Each row has a name. Each piece below is followed by the name of the row it came from, unless a question asks for something else. Each question is about the rows just above it.

<6>: [163 184 178  74]
<31>: [151 170 163  89]
<113>: [130 131  88 132]
<69>: [124 151 137 105]
<114>: [146 178  74 184]
The row with [184 178  74] is	<6>
The entry that follows [130]:	[131]
The entry that follows [124]:	[151]

<150>: [122 111 147 150 108 103 146 106 125 128 109]
<55>: [176 167 136 142 150 117 131 123 157 110 124]
<139>: [150 150 137 116 112 131 112 127 102 148  94]
<116>: [132 138 142 122 143 109  81 131 148 145 141]
<48>: [136 137 145 138 145 138 104 151  96 113 147]
<161>: [122 106 132 135 111 133 153 129 119 136 127]
<41>: [137 140 149 151 154 147 103 131 126 107 109]
q: [138 145 138 104 151]	<48>
What comes right after [107] in the named rows?	[109]

<59>: [144 139 102 125 125 141  98 131 132 146 138 117 109  94 112]
<155>: [110 102 125 135 107 120 118 129 123 110 116 121 120 111 120]
<130>: [150 150 107 135 125 137 124 135 117 143 153 128  96  85 128]
<198>: [121 142 103 136 124 139 130 121  78 159 157 138 110 111 126]
<168>: [133 146 107 116 149 108 131 135 118 123 111 115 130 159 149]
<2>: [121 142 103 136 124 139 130 121  78 107 157 119 112 101 106]
<165>: [144 128 123  85  79 143 123 124 178 172 113 109 110  81 100]
<80>: [120 118 138 154 141 128 155 109 121 116 145 156 144 162 152]
<79>: [117 118 138 154 141 128 155 109 121 116 145 156 144 162 126]
<154>: [127 129 105 117 142 115 124 111 103 162 145 116 144 156 145]
Where do [144 128 123  85  79 143 123 124 178 172 113 109 110  81 100] appear?	<165>
Where do [120 118 138 154 141 128 155 109 121 116 145 156 144 162 152] appear?	<80>
The row with [127 129 105 117 142 115 124 111 103 162 145 116 144 156 145] is	<154>
What comes right after [178] in the named rows?	[172]
q: [133 146 107 116 149 108 131 135 118 123 111 115 130 159 149]	<168>

<99>: [117 131 120 127 129 115 119 138 154 121 142 134 137 136 114 141 134 146
 108 126 119 120 125 140 128 112 121 131 129 111 137 119 120 137 137 132
 118 130 130 142 150 134 128 119 151 113 136 118 127 119 133 122]
<38>: [117 131 120 130 128 115 119 138 154 121 142 134 137 136 114 141 134 146
 107 126 119 120 125 140 128 112 121 131 129 111 137 119 120 137 137 132
 118 130 130 142 130 134 128 119 151 113 136 118 127 119 133 122]
<118>: [117 131 120 130 129 115 119 138 154 121 142 134 137 136 114 141 134 146
 108 126 119 120 125 140 128 112 121 131 129 111 137 155 137 137 120 132
 118 128 129 141 130 138 128 119 151 112 136 118 126 119 132 122]
Which row holds [117 131 120 130 128 115 119 138 154 121 142 134 137 136 114 141 134 146
 107 126 119 120 125 140 128 112 121 131 129 111 137 119 120 137 137 132
 118 130 130 142 130 134 128 119 151 113 136 118 127 119 133 122]?	<38>
q: [117 131 120 127 129 115 119 138 154 121 142 134 137 136 114 141 134 146
 108 126 119 120 125 140 128 112 121 131 129 111 137 119 120 137 137 132
 118 130 130 142 150 134 128 119 151 113 136 118 127 119 133 122]	<99>
q: [117 131 120 130 129 115 119 138 154 121 142 134 137 136 114 141 134 146
 108 126 119 120 125 140 128 112 121 131 129 111 137 155 137 137 120 132
 118 128 129 141 130 138 128 119 151 112 136 118 126 119 132 122]	<118>

<153>: [123 102 172 112 180]
<5>: [132 124 140 128 152]
<163>: [105 120 165 136  89]
<63>: [129 165 136 120  89]
<188>: [132 124 140 128 165]
<132>: [101 102 172 129 135]
<73>: [119 117 152 146 138]
<126>: [138 112 116 141 127]
<152>: [102 172 109 180 135]
Which row holds [165 136 120  89]?	<63>
Right after [117] comes	[152]
q: [102 172 112 180]	<153>
Right after [116] comes	[141]
Which row holds [102 172 109 180 135]?	<152>
[132 124 140 128 165] is in which row?	<188>
q: [132 124 140 128 152]	<5>

<89>: [157 127 136 130 115 118 128 118  96 126]
<54>: [124 117 131 121 109 129 124 136 110 121]
<21>: [105 157 106 146 150 134 120 177 129 107]
<103>: [118 135 137 127 132 124 103 135  97 141]
<37>: [133 129 127 131 127 132 128 125 136 123]
<81>: [138 127 115 130 115 125 141 124 117 123]
<127>: [135 137 131 128 127 137 154 131 127 135]
Which row holds [157 127 136 130 115 118 128 118  96 126]?	<89>
The row with [128 127 137] is	<127>
The entry that follows [97]:	[141]

<16>: [116 119 139 119 112 104 134 112 129 150 136 116 130 130 132 118 146 113
 112 118 147 156 149 115 112 122 140 127 127 126 116 119 153 139 159 126
 134 120 143 125 139 145 138 134 111 126 124 101 116 130 108 100]
<23>: [138 134 113 129 125  96  98 135 128 122 128 130 129 129 127 130 122 132
 130 128 124 121 124 131 133 127 123 126 126 128 132 127 122 123 120 129
 127 132 122 127 126 123 125 129 132 132 125 117 120 117 135 126]
<64>: [148 151 120 147 143 148 102 136 119  97 103 151 117 120 119 147 109 145
 165 159  94  88  90 146 153 148 126 143 146 129 141 160 141 128 161 131
 157 132 129 110 151 144 135 148 108 121 129 123 129 143 106 112]
<131>: [115 113 133 115 118 114 145 123 134 149 144 113 135 133 134 115 141 117
 103 108 151 154 153 116 111 115 129 118 117 127 120 107 155 131 155 129
 149 128 133 117 145 143 135 141 112 124 127 118 125 137 110 111]
<83>: [116 109 123 113 129 133 158 141 139 141 103 111 141 138 134 114 129 125
  96  98 151 146 153 120 116 107 113 107 104 129 127  94 152 118 144 133
 154 141 117 144 148 107 129 149 117 121 133 144 133 145 117 132]
<28>: [131 129 124 129 133 136 129 135 128 122 128 130 129 129 127 130 122 132
 130 128 124 121 124 131 133 127 123 126 126 128 132 127 122 123 120 129
 127 132 122 127 126 123 125 129 132 128 130 139 133 129 133 137]
<78>: [148 151 120 147 143 149 102 136 119  97 103 150 117 120 119 147 109 144
 165 159  94  88  90 146 153 147 126 143 145 129 141 160  87 123  86 126
  97 128 121 144 104 106 118 108 152 134 129 144 132 114 156 154]
<70>: [116 109 123 113 129 133 158 141 139 141 154 111 141 138 134 114 129 125
  96  98 151 146 153 120 116 107 113 107 104 129 127  94 152 118 144 133
 154 141 117 108 148 135 129 149 117 121 133 144 139 145 117 132]
The entry that follows [140]:	[127]
The row with [131 129 124 129 133 136 129 135 128 122 128 130 129 129 127 130 122 132
 130 128 124 121 124 131 133 127 123 126 126 128 132 127 122 123 120 129
 127 132 122 127 126 123 125 129 132 128 130 139 133 129 133 137] is	<28>
Where do [125 117] appear?	<23>
Which row holds [141 128 161 131 157 132 129 110]?	<64>
q: [116 109 123 113 129 133 158 141 139 141 154 111 141 138 134 114 129 125
  96  98 151 146 153 120 116 107 113 107 104 129 127  94 152 118 144 133
 154 141 117 108 148 135 129 149 117 121 133 144 139 145 117 132]	<70>
What comes right after [157] in the named rows?	[132]
What comes right after [87] in the named rows?	[123]

<128>: [150 107 144 125 161 109 114 141]
<74>: [150 107 144 125 159 120 153 128]
<110>: [ 92 135 126 146  98 134 101 129]
<61>: [104 149 112 131  94 148 115 115]
<58>: [ 89 129 132 149 101 130  98 135]
<4>: [175 177  83  72 120 171 181  77]
<164>: [163 121 130 112 158 121 153 127]
<157>: [ 89 140 124 141  93 138 103 126]
<179>: [150 107 144 139 161 109 146 137]
Where do [161 109 146 137] appear?	<179>
The entry that follows [138]:	[103]
Right after [94] comes	[148]
Right after [148] comes	[115]

<60>: [173  88 129 125 132]
<32>: [109  85 177 124 126]
<53>: [143 174  77 133 130]
<146>: [141 173  85 129 127]
<90>: [143 170 130 129 136]
<50>: [141 173  85 129 114]
Where do [141 173  85 129 127] appear?	<146>
Where do [143 170 130 129] appear?	<90>
What comes right after [133] in the named rows?	[130]
q: [173  88 129]	<60>

<145>: [153 169  92 134 166 166 129 148  93 126 101  91 174  98 146  92 105]
<36>: [154 127 130 129 130 113 105 126 140 121 115 100 158 110 115 129  84]
<117>: [163 126 143 131 124 113 102 126 140 120 114 100 158 109 106 130  83]
<20>: [148  93 126 101  92 174  98 126 140 120 113  96 158 103 124 131  83]
<108>: [137 131 138 107 129 121 121 134 119 128 119 131 139 119 127 134 124]
<100>: [154 171  91 151 178 155 133 150  95 125 104 110 171 105 144  96 107]
<94>: [130 126 128 119 120 126 113 133 110 138 112 149 145 112 147 138 113]
<66>: [175 140 136 117 133 116 110 128 142 114 106 112 160  93 144 139  82]
<82>: [136 129 130 144 124 131 121 133 121 129 121 124 137 124 121 133 125]
The row with [148  93 126 101  91 174  98] is	<145>
Right after [149] comes	[145]

<109>: [150 134 119 116  96 117]
<12>: [136 174 129 128 127 153]
<111>: [150 134 119 116  96 103]
q: [150 134 119 116  96 117]	<109>
The entry that follows [129]:	[128]
What comes right after [174] in the named rows?	[129]

<26>: [134 130 128 128 169 138 129 134 129]
<119>: [132 134 130 133 140 146 131 140 130]
<39>: [132 134 130 133 140 146 131 131 130]
<107>: [134 130 128 128 131 142 158 133 131]
[134 130 128 128 131 142 158 133 131] is in which row?	<107>
The row with [134 130 128 128 169 138 129 134 129] is	<26>
q: [134 130 133 140 146 131 140]	<119>

<115>: [107 126  84 112 131 107 132 152]
<3>: [131 122 143 126 115 123 136 131]
<135>: [120 127 125 124 130 116 134 145]
<177>: [124 126  84 112 131 132 112 130]
<140>: [131 131 143 126 115 122 136 131]
<169>: [ 98 136 125  99 150 111 124 123]
<136>: [115  91 151 148 154 160 134 141]
<138>: [123 116 123 115 108 131 106 132]
Right after [99] comes	[150]
Which row holds [131 131 143 126 115 122 136 131]?	<140>
q: [143 126 115 123 136]	<3>
The entry that follows [127]:	[125]
Where do [107 126  84 112 131 107 132 152] appear?	<115>
q: [131 122 143 126 115 123 136 131]	<3>

<88>: [179 130 128 128]
<7>: [128 148 177 135]
<156>: [129 152 175 133]
<27>: [129 129 142 179]
<56>: [128 129 142 179]
<68>: [134 175 151 129]
<67>: [128 148 177 129]
The row with [128 148 177 135] is	<7>
Right after [152] comes	[175]
The row with [128 148 177 129] is	<67>

<87>: [124 126 151 113]
<62>: [129 129 132 136]
<91>: [138 130 166 125]
<52>: [129 132 133 115]
What comes right after [126] in the named rows?	[151]
Which row holds [130 166]?	<91>
q: [132 133]	<52>
The entry that follows [130]:	[166]
q: [124 126 151 113]	<87>
What comes right after [151] in the named rows?	[113]

<11>: [ 86  88 170 152  98  96 133 154 165  96]
<43>: [ 96 101 162 149  99 109 127 152 154 102]
<175>: [153 162 101 109 149  99 127 164 155  92]
<18>: [122 107 131 169  97  92  99 163 150  93]
<172>: [129 143 131  95 150 158 153 101 111 156]
<151>: [ 86  88 170 151  98  94 133 154 166  95]
<13>: [157 104 137 172  95  90 100 166 154  89]
<51>: [ 88 170  86 151  98  94 133 154 166  86]
The entry that follows [158]:	[153]
q: [ 88 170  86 151  98]	<51>
[ 86  88 170 151  98  94 133 154 166  95] is in which row?	<151>
q: [101 162 149  99 109 127]	<43>
The entry that follows [165]:	[96]
q: [ 88 170  86 151  98  94 133 154 166  86]	<51>
q: [ 86  88 170 152  98  96 133 154 165  96]	<11>

